(in the rows, 128 means zero)
The rows of T fall into 4 groups, which share some directions, and each row is roughly a mix of its group's hidden directions.
T:
[[140 175 159  89 100  99 118 155 162  99 106 153 159]
 [ 85 148 104 116 176 120 119 130 138 193  97 142 152]
 [ 98 115  92 165 168 166 153 121 150 174 159 108 129]
 [125  94  96 183 135 152 167 116 100 162 148  95 108]
 [ 75 176 168 146 125 127  94 135 107  83 103 116 133]
 [127 120 148 194 132 148  96 109 109  76 138 102  97]
 [109 125 136 220 144 140 121 166 108 118 129 126 120]
 [162 111  95  92 109 105 183 105 142 176 143 145 139]
 [168 127 136 181 152 113 122 110 108  93 141 143  67]
 [137 110 146 184  98 154 130 182  96  95 149 125 104]
 [122  93  96  76 147 135 142 105 134 193 112 105 145]
 [133 167 149  62 124 114 108 150 165 132 101 158 160]
 [102 138 100  94 164 118 133 127 139 196  90 134 161]
 [162  95  91 122 116 130 178 102 151 173 170 137 131]
 [172 113 112 169 188 123 154 101 118 115 158 115  96]
 [ 75 164 111 117 153 113 104 104 133 176 111 131 175]
 [ 84 177 130 147 144 111  89  87 111 148  97 135 163]
 [137 100 138 190 129 154 103 122 101  87 133 106  80]
 [125 187 160  99 138 102  82 135 152 112 106 164 150]
 [184 112 111 121 159 111 167 107 126 110 182 127  92]
 [ 97 179 129 180 167 115  97  85 107 131 116 134 136]
 [182 127 117 156 166  95 164 118 113 109 157 138  82]
 [125 176 162  98 108 107  83 144 156  96 107 153 162]
 [149 111 155 150 107 143 115 110  93  57 143  95  98]
 [ 86 148 130 146 161 106 104 103 152 174  83 134 166]
 [ 70 129 134 115  98 147 123 145 144 168  98 112 185]
 [ 95 170 158 103  58 136 120 134 127 102 120 129 164]
 [176 152 121 136 139 123 141 148 103  71 144 164  80]
 [136  81 148 103  95 147 108 201 106 111 122 125 142]
 [120 117 161 177 102 152  91 123 112  71 121  95 106]
 [117 183 150  85 120 102 109 157 158 127 104 161 167]
 [ 91 178 180 113 124 118  93 137 102  81 116 122 137]
 [106 171 119 172 168  99 116  73  99 146 125 138 138]
 [125 183 147  79 126  95 109 152 153 121 111 159 169]
 [183  94 105 152 172 122 161 118 127 118 158 120  84]
 [ 95 171  93 148 172 122 112  69 127 144 156 138 134]
 [128  77  86 134 135 174 153 158 143 141 180 122 114]
 [134  95 135 191 104 150 103 110 104  96 121 102  86]
 [124 167 172 142 109  85 105  91 102 116  75 125 136]
 [137 143 126 205 136 143 109 132 101  79 146 130  95]
 [132 107 170 133  77 138  99 183 119  79 126 127 136]
 [134 167 174 121  92  88  95 109 112  90  88 139 133]
 [147 120 129 168 124 146 133 162 107  60 167 118  95]
 [114 144  87 120 156 121 143  64 132 152 187 134 129]
 [142  85 123 188 104 144 146 113  99 104 161 112  88]
 [ 70 144 152 145 118 148  87 121 128 151  88 112 177]
 [ 88 135  99  77 140 120 128 149 141 178  93 142 167]
 [180 128 104 138 158 101 159 102 107 107 167 147  83]
 [132 163 102 127 184  98 140  69 142 157 104 139 117]
 [172  96  86 112 135 115 171  96 134 184 141 135 126]
 [135  79 120 179 135 138 129 104  85 113 132 113  71]
 [176  88  95 124 113 127 181 106 147 173 150 128 125]
 [136 174 176 131  99  86 103  92 113  98  94 132 135]
 [126  94  81  79 151 156 158 151 133 177 152 127 127]
 [140 135 110  90 132 120 188 129 159 185 147 143 159]
 [107 115 153 173 119 156  78 133 102  86 102  94 105]
 [118 163  97 127 180 104 143  66 153 158 113 137 125]
 [118 189 113 115 160 103 128  65 163 129 119 145 126]
 [167  80 127 113 108 148 166 184 133 107 147 127  94]
 [ 83 130 145  94 127 147  97 121 158 159 115  97 188]
 [174  83 129 148  99 138 109 123 108  72 143 114  88]
 [ 96 182 126 148 151  97  88  79 107 142 112 151 138]
 [133 100 163 180  95 145  94 172  98  96 118 114 122]
 [175 105 134  66  98 127 159 148 148  99 161 119 119]
 [116 121 112  68 134 114 162 118 151 194 121 141 156]
 [173  82  81  96 120 121 164 119 141 171 144 142 128]
 [104 129  92  90 163 114 153 100 159 187 113 134 152]
 [138 153 175 161 119  97  91 103 108  85  83 129 119]
 [134 173 168 122 121  89  90  87 108  93  91 130 120]
 [ 92 141  75 163 176 151 152 103 150 157 136 110 114]
 [173 110 146  99 102 138 137 188 126  81 130 140  95]
 [101 154 146 124 161  94 110  97 148 178  89 131 169]
 [125 144 121 100 161 105 143  63 139 184 133 104 149]
 [155  92 130 102 106 156 170 188 137 104 161 124 110]
 [103 156 186 113  93 138 100 168 126  79 117 119 139]
 [108 151 165 147 128 105  68 109 101 112  71 130 135]
 [191 113 115 117 154 120 144 123 126  90 168 138  75]
 [165  79 162 123 111 155 129 179 150  99 109  96 116]
 [106 179 149  75 118 104  91 120 140 134  93 137 168]
 [136  74 126 142 128 164 149 200 142 126 135 125  96]
 [141  95  80 155 151 140 166  97 129 185 150 131 112]
 [155 190 141 117 131 116 121 114 120  73 174 158 117]
 [112 143 167 192 116 136  97 175 117  85 130 128 131]
 [128  87  84 135 163 172 150 161 150 143 174 123 118]
 [180 103  97 146 175 130 156 121 135 107 163 121  83]
 [ 82 142 144 114 104 141  99 141 153 149  80 106 184]
 [167 101  81 121 117 112 173 105 165 172 147 143 139]
 [ 83 177 172 138 142 125  84 131 103  85 112 121 130]
 [134  72 100 180 142 157 159 120 111 135 155 100  97]
 [121 170 157  65 119 103 101 128 157 119  97 150 161]
 [117 173 168 114 113 112 103 162 134  58 135 144 136]
 [121  71 114  70 129 122 120 151 141 157  81 130 156]
 [117 153  83 123 177 115 169  87 148 174 130 140 121]
 [137 115 123 164  94 141 158 180 107 100 169 169 108]
 [141 105 163 150 101 149  84 125 102  67 131  98 101]
 [105 156  88  86 164 125 144  79 167 163 125 124 138]
 [136 171  95 111 171 106 157  68 148 150 128 144 112]
 [182 105  92 138 151 115 157 117 119 112 157 148  71]
 [125 169 150  65 117 105  94 148 149 115  94 152 156]
 [ 81 167 171 125 124 130  80 145 113  84 103 117 142]
 [118 149  81 100 162 125 158  67 154 155 153 121 125]
 [127 162  92 122 169 111 150  56 143 151 150 130 124]
 [128  99 166 146  71 143 100 170 119  76 134 119 130]
 [133 186 152  84 110  92 120 148 157 101 125 158 159]
 [174 107 166 114 102 138 131 183 130  77 117 121 104]
 [121  86  84 111 144 153 177 166 145 156 166 123 139]
 [134  99 170 150  94 141  85 175 106  83 114 113 135]
 [134 162 174 129 103  96  84  97 112  90  88 122 143]
 [183 103 124 147 140 129 133 109 125  89 161 135  63]
 [139 112 157 168 103 125 117 164 114  53 154 129 119]
 [ 99 162 171 128 131 125  77 151 113  64 118 124 128]
 [125 155  88  92 170 111 169  86 151 168 132 143 124]
 [137 111 146 182 108 137  90 131 103  74 110 111  86]
 [134  64  69 112 112 148 134 133 163 165 131 129 144]
 [ 98 158 121 189 170 127 117  71 108 140 137 122 136]
 [132  82  95 175 141 158 167 124 109 156 163 111 100]
 [106  86 108 182 144 146 152  93  97 157 139 107  96]
 [141  85 161 125  80 142 104 187 108  93 115 124 128]
 [161 105 167  88  84 133 133 181 150  94 120 116 121]
 [140 166 170 125  92  89  99 138 118  84  83 141 136]
 [104 166 177  99 136 128  93 176 108  84 114 134 131]
 [182  85  79 110 125 116 167 123 147 171 126 139 127]
 [102 153 168 142 130 126  74 145 104  76  90 112 120]
 [165  77 131  95 122 138 152 198 148 124 124 122 109]
 [136  88 108 196 158 149 154 110 108 137 155 109  98]
 [128 102  87 125 156 152 177 143 154 150 190 132 124]
 [107 107 127 184 138 137 112  75  82 136 129 106  90]
 [129 168 173 118 104  92  89 100 119  91  83 128 135]
 [176 121 108 137 170 121 145  87 132 100 178 122  89]
 [131  83 162 143  79 150 100 182 104 104 122 114 134]
 [ 96 168 108 111 169 107 155  91 135 178 140 142 160]
 [115 151  82 128 163 122 180 101 148 182 129 150 114]
 [135 168 170 110 103  82 104 113 111 103  73 138 131]
 [139  77 102 168 162 153 153 105 104 142 159 112  88]
 [110 157 141  61 107 121  97 146 148 146  83 139 160]
 [139 100  79 147 134 125 163  84 139 195 130 126 128]
 [ 74 165 161 111  94 142 113 118 131 132 129 110 189]
 [162 107 156  73  84 135 143 182 134  99 127 127 125]
 [112 163  88 115 178 120 158  79 156 165 135 128 124]
 [163 106  86 103 140 123 181 126 158 175 154 147 139]
 [ 78 144 148  95 102 135  97 140 138 155  92 120 185]
 [132 153 134  44 111 115 123 150 149 148 110 151 161]
 [170 123  99 142 147  98 162  90 126 120 175 142  80]
 [171  74  93 147 128 142 162 102 133 178 135 118 109]
 [126 145 157 183 131 132  98 120 104  61 133 115  95]
 [117  77  84 134 149 174 147 163 139 163 162 124 124]
 [154  81 129  93  94 149 161 183 162 117 130 108 124]
 [147  94  86 114 153 158 171 160 143 158 176 136 123]
 [ 59 133 140 136  98 152 112 133 136 165 103 113 178]
 [130 162 172 146 104 101  74 106 109  90  90 129 130]
 [149 105 145 179 102 142  94 120 121  66 139 110  94]
 [142 147 157 204 119 127 120 147  97  87 150 139 107]
 [140  97 168 146  81 144  94 169 105  79 129 113 125]
 [129 147 185 170 106 101  95 117 126  96  80 143 138]
 [142 105 171 128  74 141  96 180 108  87 126 128 133]
 [111 153  87 105 173 115 164  88 152 177 134 140 136]
 [114  94  77 129 150 163 164 138 124 178 167 112 124]
 [128 163 133 190 113 147 132 110 109 103 192 125 110]
 [131 145 153 143  95 108  97  90  74 134  77 101 134]
 [151 136 151 186 108 139 120 151 103  69 147 126  92]
 [138 130 143 168  84 117 106 124 110  52 126 124  98]
 [179  76 121 133 122 140 166 163 128 107 147 129  80]
 [115 147 107  66 137 103 137 154 158 163 111 157 172]
 [129 102  88  89 123 152 168 169 155 154 174 137 139]
 [175  81 144 129 121 156 154 180 126  91 138 115  96]
 [118 130 101  81 169 107 153 102 153 187 104 130 145]
 [116 132 103  59 155 113 151 113 163 174 107 133 149]
 [143 113 159 163 107 134  83 123  95  73 112 105  91]
 [143 100  87 188 175 142 138  97 125 154 140 124  98]
 [137 174 157  80 113 103  96 152 153  99  94 150 151]
 [ 68 140 140 100  91 149 109 145 130 157 104 127 182]
 [ 97 163 147 167 149 117  91  59 118 139 128 116 146]
 [134  86  86 119 127 162 165 180 144 147 170 137 118]
 [ 99 170 174 145 113 126 103 137 102  59 127 122 118]
 [113 162 112  94 183 110 154 119 137 184 133 150 156]
 [116  99  76 100 163 159 158 144 133 179 159 123 124]]
Here is one row of each group, with its name. Which group are the others in?
[173  85  93  97  95 123 169 135 155 166 140 142 132] -> <48>
[158 143 159 153  92 140 102 134  96  66 164 126 107] -> <21>
[125 155 172 127  94  97  77 105 109  88  89 131 136] -> <120>
[ 88 181 117 118 150  98 105  90 120 162 112 140 171] -> <138>

[125  88 148 129  68 153 113 183 119  88 143 125 134] -> <21>
[167  75  80 135 126 134 160 109 144 176 152 136 116] -> <48>
[163  86 136 118 148 163 113 190 147  98 110 113 103] -> <138>
[154  88  88  98 124 129 162 123 149 198 130 134 140] -> <48>
[140 118 156 192 121 133 100 169 100  81 112 128 107] -> <21>
[ 89 157 100 136 133 121 106  50 119 159 135 140 146] -> <138>
[177  92 144 130  60 128 125 129 130  80 129 110 113] -> <48>
[ 76 146 149 127  74 134 113 151 122 147  81 131 170] -> <138>
[123 103  79 106 165 155 170 139 140 174 167 126 121] -> <120>
[161  90  77 141 156 128 153  87 139 178 142 125 122] -> <48>
